In the rows, zero is written as 128.
The rows of R fall into 3 groups, and each row is roughly a mix of its group's hidden directions.
R:
[[164  73 116 108 120 152 101 134 149 105 155]
 [128 139 153 112 110 132  73  92 174 117 125]
 [173  82 125 149 126 139 144 164  90 140 129]
 [154 128 114 107  71 139 116  97 148 153 160]
 [120 101  98  99 168 132 122 157  75 118 122]
 [148 190 137 123  94 109  97 122 133 100 143]
 [167 115 145 144  97 140 107 122 190 117 142]
 [156 118 131 109  79 144  97 125 156  97 164]
 [174 115 121 125 155 160  92 173 144 118 119]
 [158 154 135 127  85 147 133  67 120 140 133]
 [114 135 139 128 110 120 100  99 191  92 143]
 [ 82 161 102 117 119 121 127  83  89 116 134]
 [ 96  71 102 123 158 120 158 143 100 130 118]
 [173 159 157 105  80 147 119 108 134 144 136]
 [114 171 111 102  95 123 128  69 135 144 136]
 [ 83  89 120 139 148 110 152 137  97  89 111]
 [122 193 124 106 132 104 112 160  98 108 125]
 [ 95 152 106 112 163  99 102 170 105 106 128]
 [131  98  87 105 158 132 126 163  77 128 120]
 [139 142 162 133  78 130  95 130 156  97 161]
 [ 90 165 142 131 134  83 145 156 168 140 133]
 [166  84 113 141 102 150 109 114 131 160 165]
 [158 108 147 136 105 137  94 119 188 102 138]
 [128  65  84 123 118 154 119 113 148 140 147]
 [160 116 101 161 106 129 147 123  66 144 133]
 [133 107 144 159 115 119  80 110 140  81 159]
 [ 92 105 110 144 178 126 132  74 138 126 125]
 [ 90  97 141 101 163 109  89  98 131 115 107]
 [ 96  98  92 122 157 131 110 171 133  87 127]
 [118 182 165  94 132 113 120 161 138 108 107]
 [186 116 142 131 116 168 116 126  84 112 119]
 [146 176 163 122 112 126 100 111 151  92 157]
 [184 120 139 149 116 141 110 153 176 108 142]
 [ 96 131  80 136 161 101 135 166  97 112 126]
 [106 179  82 129 124  92 118 132 100 128 151]
 [132 155 101 130 145 117 143 150  96 187  99]
 [ 73 148 118 123 123 103 140 124 187 123 134]
 [ 79  98  71 129 157 115 131 112 123 129 132]
 [160 109  83 154 109 140 145 105  85 147 145]
 [105  85 115 158 131 126 125  76 144  98 152]
 [ 72 107 108 160 167 105 147 115 139 119 121]
 [162  67 131 146 141 126 105 150 156 102 131]
 [112 160 174  96 119 129 120 140 178 107 112]
 [108  91 104 173 132 121 134 160 168 114 152]
 [115  55 123 133 112 118 138 155 138  99 143]
 [ 78 140 116 120 142 107 168 143  96 165 111]
 [ 85 158 121 125  98 109 163  94  95 148 132]
 [133 108 161 162 122 138  90 103 139  94 170]
 [178 130 156 126  76 151 127 157 139 123 149]
 [ 85 137  79  87 129 113 146 108 140 156 122]
 [146  89 151  95 132 144 116 181 160 141 125]
 [ 99  83 126  99 173 122  97 123 112 102 113]
 [158 150 142 111 112 132  96 170  80 148 147]
 [164  83 122 168 134 136 154 170 109 138 130]
 [ 89 159 126 104 173  98 110 136  96 115 109]
 [132 174 123 127 117 131  93  73 161 122 144]
 [132  93 141 142 137 140  82 106 122  81 162]
 [105 195 131 139 102 147 160 126 104 140 127]
 [152 166 167  93  91 140 101 130 157 124 135]
 [137 142 120  99 128 147 148 156  64 160 124]
 [152 176 162  93 108 145 118 160 152 146 129]
 [ 82  91 136 150 163 114 172 139 125 138 111]
 [133 127 154 105 122 137  73 132 162  89 155]
 [126 196 139 134  80 116 117 106 139 131 130]
 [144 160  94 131 105 104 138 135 109 188 112]
 [116 115 144 100 153 110 113 198 113 127 111]
 [166 104 134 140 128 150 113 162 152  73 146]
 [ 81  89 104 132 154  99 147 142  96 118 109]
 [ 98 183 160 124 126 111 105  91 148 110 129]
 [111 132 156 113 142 130  96 120 189  87 129]
 [114 118 150 134 141 114  95 122 195  94 129]
 [139 120 141 140  97 158 119 139 151  62 149]
 [113 128 140 125 107 122  93 104 183  87 152]
 [109 186 127 124 117 137 167 123  84 142 146]
 [ 82 153 147  96 127 117 112 114 183 115 123]
 [ 99 128 135 112 139 111  93 177 175 118 148]
 [152 132  99 121 110 128 144 122 125 204 130]
 [ 80 121 113  76 165 117  96 128 134 125 118]
 [144 172 107 145 132 125 101  67 142 147 134]
 [173 126 144 149 111 136  99 112 179  93 132]
 [189 137 138 145 110 145 116 144 176 137 146]
 [147 146 169 135 103 138 105 129 175  83 131]
 [145  90 146 167 157 116  95 135 143  84 118]
 [122  81 141 164 133 133 165 145  82 142 140]
 [106  75 124 136 167 108 126 148 116  88 106]
 [156 133 119 152  99 152 131  67 156 117 148]
 [184 140 144 140 124 152 107 141 179 147 138]
 [151 155 172 116  89 143 100 145 157 117 157]
 [167 110 136 143 151 141  95 169 158  92 117]
 [131 100 129 160 148 118 145 199 138 117 129]
 [151  71 112 132 128 151 115  97 155  99 153]
 [171 116 140 111 138 158  95 154  82 105 117]
 [140 119 165 156 118 120 108 120 189  93 126]
 [131  84 168 136 143 128 138 170 172 143 123]
 [121 116  92 114 160 125 148 160  68 142 118]
 [134 132 118 106 133 131 173 174  96 153  90]
 [126 125 130 140 102 141 156  54 146 148 126]
 [115  88 131 130 114 124  98 109 169  84 160]
 [162 184 144  96  89 131 108 144 123 128 139]
 [165 114  92  86  98 155 102 136 111 143 147]
 [ 87 103  78 120 139 117 103 153 157 118 153]
 [139  64 136 149 124 154 147  96 155 150 128]
 [158 144 135 127 163 147 115 177 112  82 139]
 [160 156 148 145  81 139 120 124 168 103 156]
 [171 115  99 119 106 166 134 165 113 110 160]
 [ 83 150 139 124 153 105 147  99 109 173 105]
 [160 106 124 141  97 160 159  75 121 145 122]
 [132 177 121 119 123 133 167 138  85 153  93]
 [154 140 143 176 113 138 158 165 148  90 137]
 [133 113  93 121 160 121 147 154  90 178 109]
 [127  78 114 135 178 100 147 157 104 126 114]
 [128 139 162 133  95 124 103  89 179 105 142]
 [173 148 147 123  74 153 116  99 141 140 148]
 [125 107 103 127 188 116 125 144  86 146 100]
 [100 151  99 136 156  96  85  85 126 114 120]]

One row of each group comes first, with its name. Which group is each row after those in?
[123  81 136 137 128 139 163 163 181 130 118] | <123>
[149 100  97 164 127 104 164 168 121 150 107] | <58>
[143 161 124 106  80 133 100 103 166 121 156] | <67>

[108  57  96 138 161 131 128 135 131 140 131] | <123>
[176 125 167 121  94 157 128  91 132 153 128] | <123>
[133 101 101  78 110 128  82 113 112 102 148] | <58>
[155 111 158  96 120 154 133 192 115 128 130] | <67>
[ 88 100 117 141 187 104 136 152 113 121 111] | <123>
[126  76 125  97 112 139  91  90 158 125 140] | <58>
[ 90 155 135 136 163 103 146 122 105 167  91] | <58>
[ 96 192 144 106 114 133 149 129  97 150 125] | <67>
[116 112 118  93 119 127  84 112 179 112 162] | <67>
[130 114 148 162 119 135  90  88 131  91 168] | <67>
[126  62 104 126 156 128 140 126 115 171 129] | <123>
